In the data rows, 500 means zero.
Here are some points, one per row:
343;474;530;419;689;368;467;499;606;403;519;407;542;509;632;637;485;537;469;475;485;259;537;443;431;480;568;541;460;479;554;553;607;387;554;644;396;475;328;664;480;448;510;256;387;433;542;451;471;494;485;456;390;467;410;412;451;619;512;597;659;537
454;500;572;556;674;595;459;521;516;342;433;440;494;623;542;515;502;523;454;576;407;402;451;326;602;617;329;568;617;458;508;563;566;488;489;523;513;506;656;412;317;657;487;537;472;550;503;590;564;508;455;485;676;514;562;443;559;670;393;635;533;554
530;530;338;422;569;522;504;572;510;640;512;504;459;407;409;337;496;633;553;598;458;547;376;510;517;387;638;486;545;534;512;505;404;501;377;559;524;646;417;458;506;464;392;519;385;485;485;665;580;541;310;569;594;711;451;460;584;521;422;264;359;566
459;393;576;450;500;505;505;563;556;506;365;453;605;407;452;258;530;555;428;495;487;533;580;392;676;510;358;354;522;419;514;353;648;449;621;390;520;321;708;500;529;389;375;569;381;667;458;555;492;460;524;562;414;568;590;636;568;556;565;381;547;535
358;477;439;472;465;584;668;490;448;462;452;351;568;524;416;405;402;458;528;424;498;556;529;444;762;502;422;461;451;440;557;431;472;431;462;854;479;643;555;524;765;687;553;415;569;620;380;358;412;554;511;495;575;378;393;499;582;590;483;552;552;432
289;476;592;504;543;389;544;503;504;687;447;672;487;562;474;241;775;446;382;406;561;477;609;289;473;399;453;643;466;544;435;378;447;562;239;559;633;437;455;522;488;583;584;703;481;502;518;479;558;631;530;474;666;405;496;520;511;408;516;410;614;553
650;489;542;593;536;509;627;430;361;425;588;532;545;436;651;583;270;563;455;486;454;735;505;555;538;486;523;671;374;489;580;590;548;529;457;298;444;571;410;626;525;522;203;667;398;478;524;210;469;372;444;578;495;332;399;539;518;366;542;471;518;571
551;567;445;589;348;598;435;586;571;580;413;638;519;512;409;498;515;500;406;427;500;497;517;618;400;470;489;490;569;629;457;385;487;548;481;680;588;516;339;347;501;427;348;622;552;518;617;551;500;528;575;523;533;530;593;596;496;626;418;518;713;452
424;508;563;341;339;513;546;578;383;479;564;542;512;426;465;581;356;512;645;454;517;583;550;520;492;373;329;580;486;423;446;603;549;519;536;317;340;475;633;474;461;568;539;506;571;337;591;662;400;402;621;317;455;592;548;413;481;554;531;659;472;570
693;577;526;512;631;356;588;598;494;504;506;585;632;573;435;568;451;417;434;541;549;650;392;650;511;349;537;676;642;439;511;553;274;450;523;459;445;380;406;311;637;480;628;410;508;584;408;560;511;424;426;585;499;550;519;658;582;664;491;311;593;521
602;446;590;499;537;535;739;385;510;422;476;589;396;473;603;373;502;550;591;552;390;252;531;571;397;628;497;492;466;546;523;638;721;518;536;505;488;586;458;686;403;504;472;556;551;443;550;406;458;492;403;462;393;492;324;774;367;406;433;455;438;333
447;550;489;526;537;341;389;472;589;551;483;668;480;374;473;449;274;503;594;542;611;365;516;601;548;640;427;574;647;382;458;332;332;548;515;756;438;489;621;483;390;375;539;304;622;562;486;370;463;515;515;546;438;522;547;472;533;433;403;674;415;547
529;463;495;478;503;427;364;541;410;505;415;481;509;608;324;384;434;493;507;499;457;608;521;576;489;523;388;358;511;564;479;538;330;436;447;435;554;606;451;535;524;512;543;609;640;539;372;513;496;690;479;365;579;320;559;489;692;552;474;521;623;587
624;604;570;525;382;552;453;453;491;480;525;390;425;513;576;350;793;474;552;541;554;356;649;268;504;578;698;461;367;410;528;482;251;602;458;591;467;478;578;617;572;376;351;400;617;534;587;564;533;469;399;352;596;629;498;527;629;502;539;763;445;499
593;483;601;562;515;554;325;579;457;584;527;544;468;595;403;508;663;604;347;494;550;480;532;518;504;506;519;353;494;452;583;545;435;467;582;593;490;453;540;574;693;419;627;654;618;705;404;501;520;474;497;630;406;296;426;332;375;537;290;418;405;412
607;543;539;706;395;535;516;381;412;558;580;450;495;511;560;717;232;633;541;467;490;488;486;255;539;409;507;566;482;542;561;599;500;450;463;177;586;575;345;644;480;637;499;547;507;546;518;367;557;543;619;422;425;522;673;404;349;479;540;378;582;315
513;483;718;495;406;323;358;526;605;540;489;440;488;509;519;563;786;497;678;510;520;606;494;707;447;503;457;434;463;459;538;586;755;557;537;604;545;474;603;499;479;606;543;330;522;250;494;454;523;416;537;612;443;584;559;396;536;482;595;551;401;544
671;460;355;443;534;583;541;378;502;527;680;568;564;505;535;578;613;450;309;546;572;427;403;440;343;520;605;339;404;547;472;490;514;676;561;419;464;535;627;657;507;531;368;362;522;375;534;473;509;549;549;437;610;620;552;525;449;408;602;242;358;466
362;485;557;451;506;575;550;615;425;378;420;466;448;397;498;447;569;509;570;481;467;541;355;506;478;524;415;421;620;577;491;356;417;454;594;519;500;401;622;426;369;528;646;520;542;433;534;519;618;490;600;447;382;646;482;469;478;286;526;722;612;511
628;613;399;487;455;603;415;397;562;490;629;423;505;510;578;624;286;456;474;515;532;711;594;522;496;585;683;480;380;708;311;526;655;416;489;590;583;373;388;375;497;258;665;495;446;513;429;594;468;425;466;516;607;496;484;557;424;397;544;396;423;491
344;488;353;504;611;404;474;552;448;612;382;495;472;484;490;486;378;371;512;518;464;409;464;590;449;279;738;444;568;665;449;472;523;524;523;400;535;453;488;216;398;538;491;590;493;389;562;418;459;611;531;594;507;452;390;447;586;596;569;584;323;564
476;408;315;486;516;434;592;438;565;410;586;397;460;456;598;752;591;397;569;466;480;543;433;388;468;685;382;528;466;343;515;429;469;445;565;430;462;691;393;527;494;471;584;469;395;457;540;683;419;452;566;656;367;422;403;599;393;539;502;636;501;478
352;482;398;481;310;696;439;442;574;416;509;465;427;585;455;647;597;421;504;486;495;477;475;811;438;545;541;579;498;450;517;593;598;543;491;199;506;416;478;423;486;522;552;459;319;580;462;555;519;460;461;416;450;453;641;333;356;309;610;362;412;461
There is one direction along which these points spread out most. Take the direction at right angles to it along which they spread out most. Go by this last direction. Where along it does each point below lie, from 0 to 99? The average is 50, and the first point in the table lies past the average. One standard deviation of the points above along it is 16.
602;446;590;499;537;535;739;385;510;422;476;589;396;473;603;373;502;550;591;552;390;252;531;571;397;628;497;492;466;546;523;638;721;518;536;505;488;586;458;686;403;504;472;556;551;443;550;406;458;492;403;462;393;492;324;774;367;406;433;455;438;333 66
343;474;530;419;689;368;467;499;606;403;519;407;542;509;632;637;485;537;469;475;485;259;537;443;431;480;568;541;460;479;554;553;607;387;554;644;396;475;328;664;480;448;510;256;387;433;542;451;471;494;485;456;390;467;410;412;451;619;512;597;659;537 74
628;613;399;487;455;603;415;397;562;490;629;423;505;510;578;624;286;456;474;515;532;711;594;522;496;585;683;480;380;708;311;526;655;416;489;590;583;373;388;375;497;258;665;495;446;513;429;594;468;425;466;516;607;496;484;557;424;397;544;396;423;491 35
624;604;570;525;382;552;453;453;491;480;525;390;425;513;576;350;793;474;552;541;554;356;649;268;504;578;698;461;367;410;528;482;251;602;458;591;467;478;578;617;572;376;351;400;617;534;587;564;533;469;399;352;596;629;498;527;629;502;539;763;445;499 67
459;393;576;450;500;505;505;563;556;506;365;453;605;407;452;258;530;555;428;495;487;533;580;392;676;510;358;354;522;419;514;353;648;449;621;390;520;321;708;500;529;389;375;569;381;667;458;555;492;460;524;562;414;568;590;636;568;556;565;381;547;535 48
671;460;355;443;534;583;541;378;502;527;680;568;564;505;535;578;613;450;309;546;572;427;403;440;343;520;605;339;404;547;472;490;514;676;561;419;464;535;627;657;507;531;368;362;522;375;534;473;509;549;549;437;610;620;552;525;449;408;602;242;358;466 49
454;500;572;556;674;595;459;521;516;342;433;440;494;623;542;515;502;523;454;576;407;402;451;326;602;617;329;568;617;458;508;563;566;488;489;523;513;506;656;412;317;657;487;537;472;550;503;590;564;508;455;485;676;514;562;443;559;670;393;635;533;554 61
447;550;489;526;537;341;389;472;589;551;483;668;480;374;473;449;274;503;594;542;611;365;516;601;548;640;427;574;647;382;458;332;332;548;515;756;438;489;621;483;390;375;539;304;622;562;486;370;463;515;515;546;438;522;547;472;533;433;403;674;415;547 65
